(in the rows, 128 means zero)
Each path below is one point turned by a fixed rotation once a step. After each direction that follows a path, write how fast that rotation turns it, in degrees per step (0 if it stays still).
Each turn is a multiple of 5 degrees from 10 to 175, or 0.
Each row of a path follows its step; steps can be skipped.
path 1
step 3: [124 120 135 129 130 121 138 129 130 124 127 123 131 135 143 130 125 137
 120 140 123 139 133 119 121 136 134 123 118 127 125 121 124 136 119 134
 134 123 134 120 125 121 129 120 126 120 133 117 124 123 117 126 134 130
 137 120 128 134 121 132 132 131 125 122 134 127 123 129 129 130 129 126
 135 131 127 126 117 119 123 124]
step 7: [126 122 121 136 129 136 130 135 122 127 129 119 127 121 116 131 133 119
 123 130 126 129 135 129 135 126 137 127 139 121 129 127 127 125 118 120
 131 124 135 130 132 119 142 136 126 125 124 122 128 127 139 125 137 131
 122 133 129 121 131 133 128 107 127 125 123 128 124 134 117 131 128 121
 140 125 122 124 134 128 123 133]
step 13: [127 130 116 124 126 129 129 131 123 130 131 120 125 115 126 123 128 131
 129 120 130 133 127 120 125 135 143 128 137 121 134 116 129 126 138 117
 121 130 119 137 136 125 125 117 123 126 127 133 118 127 128 135 131 126
 129 130 121 135 123 127 125 125 125 127 141 135 137 124 141 127 122 127
 139 132 131 122 131 124 124 135]
step 16: [133 139 122 137 128 138 120 125 127 128 134 124 124 119 122 114 130 126
 124 120 131 122 129 115 131 124 130 128 134 132 139 124 124 125 118 126
 137 133 133 126 124 133 129 131 121 125 130 133 127 139 128 131 120 119
 119 131 126 138 133 135 128 121 135 122 141 130 124 128 126 132 133 121
 125 135 119 120 138 138 124 128]
step 23: [111 125 132 133 131 115 133 129 135 122 135 129 130 134 126 124 129 124
 129 126 133 116 127 135 146 128 136 118 120 126 122 131 123 123 121 121
 132 129 126 129 135 125 134 131 119 129 134 127 123 137 133 129 128 125
 126 130 128 126 130 136 128 134 115 130 125 128 128 131 139 126 122 126
 136 126 117 137 134 135 141 122]
step 24: [128 137 124 119 134 128 123 138 131 137 123 127 126 127 113 121 127 126
 132 130 126 127 123 132 119 134 124 133 127 123 123 118 119 129 132 121
 117 131 136 124 123 125 133 127 132 135 120 138 116 127 132 133 116 118
 134 123 124 137 129 133 124 132 133 130 138 126 123 130 129 132 133 130
 126 113 127 117 138 131 128 122]
step 27: [132 129 120 121 116 126 125 130 135 122 135 125 125 126 126 124 128 128
 125 131 132 113 124 139 121 122 123 134 125 130 134 127 114 133 125 133
 127 124 134 131 130 136 124 121 135 128 129 119 132 134 132 128 123 114
 131 128 136 136 139 119 130 126 135 122 123 125 118 128 112 134 136 136
 124 121 126 128 127 139 127 133]
step 30: [127 122 131 117 127 131 132 141 123 129 133 128 116 131 133 137 128 129
 124 136 114 125 120 138 133 118 133 132 130 123 127 126 120 129 132 122
 127 115 136 129 128 122 133 124 127 125 126 115 127 117 128 126 140 124
 131 137 142 127 126 130 124 136 136 134 126 119 130 126 128 130 137 127
 134 120 124 122 130 130 126 126]
step 31: [130 134 123 131 118 129 121 121 134 135 130 123 125 117 132 131 127 127
 136 133 125 130 126 121 135 128 135 124 134 130 126 139 123 118 128 132
 142 131 108 126 130 126 136 128 124 125 127 130 129 136 122 137 124 116
 134 122 131 126 130 135 122 139 124 140 127 119 129 128 135 131 121 131
 124 130 136 123 134 131 133 117]
Directions:
[131 127 128 127 128 127 130 127 129 127 127 126 127 129 128 127 128 126
 127 132 123 128 127 130 129 128 126 128 127 128 129 130 128 128 126 127
 128 127 126 128 126 129 127 130 126 130 129 126 130 126 129 127 130 128
 130 128 128 130 127 128 128 125 127 127 126 128 127 130 131 128 129 126
 129 130 126 127 129 127 129 130] : 95
[129 128 130 130 127 130 128 130 127 129 131 127 128 127 129 127 126 129
 126 127 127 128 125 130 132 129 126 127 129 128 131 128 129 129 129 127
 127 129 127 127 130 125 129 129 129 128 129 130 125 129 129 126 130 129
 125 125 125 130 130 128 128 128 128 126 127 129 128 130 128 128 127 129
 129 129 127 129 126 127 128 128] : 115
[131 129 130 128 129 130 127 125 128 126 127 127 129 130 129 128 128 128
 129 127 127 129 128 127 131 130 128 127 130 129 130 128 130 127 127 131
 130 128 129 130 126 130 125 128 124 130 128 128 127 127 128 130 127 128
 128 126 127 127 127 129 129 131 129 127 128 128 130 127 127 128 127 127
 128 125 129 128 127 127 128 129] : 110
